J_195: [129 178 130  75 142]
J_829: [124 193 108  63  89]
J_665: [110 100 148 168 173]
J_291: [117 136 136 124 143]
J_866: [120  70 116 163 161]
J_216: [167 168 169  88  91]
J_992: [156 179 130  66  90]
J_800: [136 100 148 168 173]
J_353: [159 127 147 126  94]
J_472: [110 145 103 100 131]
J_703: [132 140 136 129 114]
J_6: [132 109 126 141 114]
loc: [117] -> J_291, 0
loc: [140] -> J_703, 1
loc: [116] -> J_866, 2
loc: [141] -> J_6, 3

J_703: [151 100 139 100 153  97]
J_472: [130 128 118 185  72 188]
J_6: [139 115 132 117 140 115]
J_665: [183  61 154  60 193  54]
J_353: [129 128 118 129 131 126]
J_216: [120 124 121 128 125 121]
J_195: [129 128 118 122 126 130]
J_866: [128 140 124 130 144 122]
asked: [128 140 124 130 144 122] -> J_866
loc: [131] -> J_353, 4

J_6: [174  84  84 125  80 161]
J_829: [121  89  81  81  75  85]
J_472: [ 55 166 120  86 171 139]
J_216: [186 166 106  81 154  95]
J_291: [ 56 138 198 185 152 197]
J_800: [151 166 120 122 171 139]
loc: [151] -> J_800, 0
loc: [185] -> J_291, 3
loc: [75] -> J_829, 4
loc: [95] -> J_216, 5
loc: [106] -> J_216, 2
loc: [56] -> J_291, 0
loc: [122] -> J_800, 3

J_195: [157 105 119 145 108 163 124 148 139 143  95 173 139 119 118  97 131 134
 121 191 138 130 102 147 166 125 120]
J_291: [149 105 127 143 119 156 158 148 114 134 100 163 150 133 109  97 143 141
 127 180 135 125 120 139 169 145 119]
J_665: [135  84 141 109 120 102  93 148 116 107 162 138  66 118 111  97  99 200
 145 123 169 158 122 165 107 153 143]
J_472: [101 110 128 134 144 117 142 148 129 139 131 147 128 151 156  97 119 140
 112  95 110 143  89 157  80 128 152]
J_866: [118 118 171  95 128 134  96 148 124 101 132 103 100 110 114  97 114 141
 140 158 139 104 174 109 137 110 105]
J_6: [ 93 155 120 128 144 144 120 148 116 136 151 104 110 134 113  97 115 130
 151 118 112 102 120 152  81  88 146]
J_216: [123 157 101  95 112 169 130 148 126 107 147  95 116 130 112  97  90 127
  95 143  77 124 154 190  95 145  95]
J_992: [101 136 128 134 144 117 142 148 129 139 131 147 128 151 156  97 119 140
 112  95 110 143  89 157  80 128 152]
J_829: [108 108 104  99 131 159  72 148 107 108 154  98 106 162 150  97 157 118
 118 123 137 105 168 126 160 102  97]
J_703: [132 113 119 116 133 109 128 148 112  98 124 106 139 174 147  97  98 167
 129  92 104 154 150 123 142 150  85]
asked: [ 93 155 120 128 144 144 120 148 116 136 151 104 110 134 113  97 115 130
 151 118 112 102 120 152  81  88 146] -> J_6
asked: [101 110 128 134 144 117 142 148 129 139 131 147 128 151 156  97 119 140
 112  95 110 143  89 157  80 128 152] -> J_472
asked: [123 157 101  95 112 169 130 148 126 107 147  95 116 130 112  97  90 127
  95 143  77 124 154 190  95 145  95] -> J_216

J_800: [ 56  88 109 160 183]
J_703: [160 141 218 190  42]
J_353: [ 73  74 153 149  46]
J_866: [181 119  54 183 118]
J_992: [163  71  90  94 117]
J_195: [111 213 217 174  57]
J_472: [105  81 191  70 116]
J_829: [128 141 218 190  45]
J_291: [158  61  63 129 145]
J_216: [163  70 177 207 157]
loc: [157] -> J_216, 4
loc: [129] -> J_291, 3
loc: [63] -> J_291, 2
loc: [88] -> J_800, 1
loc: [117] -> J_992, 4
loc: [174] -> J_195, 3

J_353: [124 149 144 129 160 120 127 120 145  99 149 130 179 146 141 143 115 133
 154 111 139 145 111 111  94 154 134 175 142 143 155 134 121 127  69 175
  91]
J_472: [125 126 179 137 167  94 148 102 135  94 145 127 187 144 140 154  99 138
 147  94 138 163 117 120  89 160 133 111 157 165 145 136 128 129  68 178
  67]
J_992: [119 157 157 131 170 112 133 113 147  91 153 130 194 150 144 149 108 135
 159 101 141 154 108 109  84 162 136 187 150 152 159 136 122 127  54 186
  75]
J_665: [116 147 162 136 151  97 148 111 124 112 130 128 150 130 134 141 113 138
 131 106 130 150 124 131 112 134 122 144 147 153 129 127 131 132 113 146
  95]
J_216: [108 126 179 137 167  94 148 102 135  94 145 127 187 144 140 154  99 138
 147  94 138 163 117 120  89 160 133 111 157 165 145 136 128 129  68 178
  67]
J_291: [114 149 162 134 150 106 141 112 138 108 138 126 164 138 135 144 109 134
 138 106 133 151 123 124 105 149 132 158 146 151 137 134 129 129  92 157
  90]
J_800: [129 128 134 124 111 132 122 131 115 135 117 136 121 130 124 128 129 119
 114 133 120 129 138 136 139 128 135 118 121 139 105 136 143 121 142 115
 138]
J_703: [129 128 134 124 112 132 122 131  95 135 116 136 122 130 124 128 128 119
 114 133 120 129 138 136 140 138 135 119 121 139 105 136 142 121 142 116
 138]
J_866: [126 135 143 134 147  97 147 118 117 122 120 132 123 118 132 128 129 142
 125 115 126 139 121 137 125 107 108 187 138 143 123 114 130 136 147 126
 118]
J_195: [188 123  99 100 121 170 131 161 110 138 106 157 151 154 142 123 146  96
 126 148 129 101 143 122 148 170 129 148  86 142 156 112 136 138 159 130
 166]
J_6: [143 125 112 142 190  70 168 120 127 115 123 127  97  93 142 108 154 175
 139 109 136 127  88 133 120  34  59  98 143 117 159  69 103 160 178 125
 125]
asked: [108 126 179 137 167  94 148 102 135  94 145 127 187 144 140 154  99 138
 147  94 138 163 117 120  89 160 133 111 157 165 145 136 128 129  68 178
  67] -> J_216
asked: [126 135 143 134 147  97 147 118 117 122 120 132 123 118 132 128 129 142
 125 115 126 139 121 137 125 107 108 187 138 143 123 114 130 136 147 126
 118] -> J_866
asked: [143 125 112 142 190  70 168 120 127 115 123 127  97  93 142 108 154 175
 139 109 136 127  88 133 120  34  59  98 143 117 159  69 103 160 178 125
 125] -> J_6
asked: [124 149 144 129 160 120 127 120 145  99 149 130 179 146 141 143 115 133
 154 111 139 145 111 111  94 154 134 175 142 143 155 134 121 127  69 175
  91] -> J_353
asked: [129 128 134 124 112 132 122 131  95 135 116 136 122 130 124 128 128 119
 114 133 120 129 138 136 140 138 135 119 121 139 105 136 142 121 142 116
 138] -> J_703
loc: [190] -> J_6, 4
loc: [188] -> J_195, 0

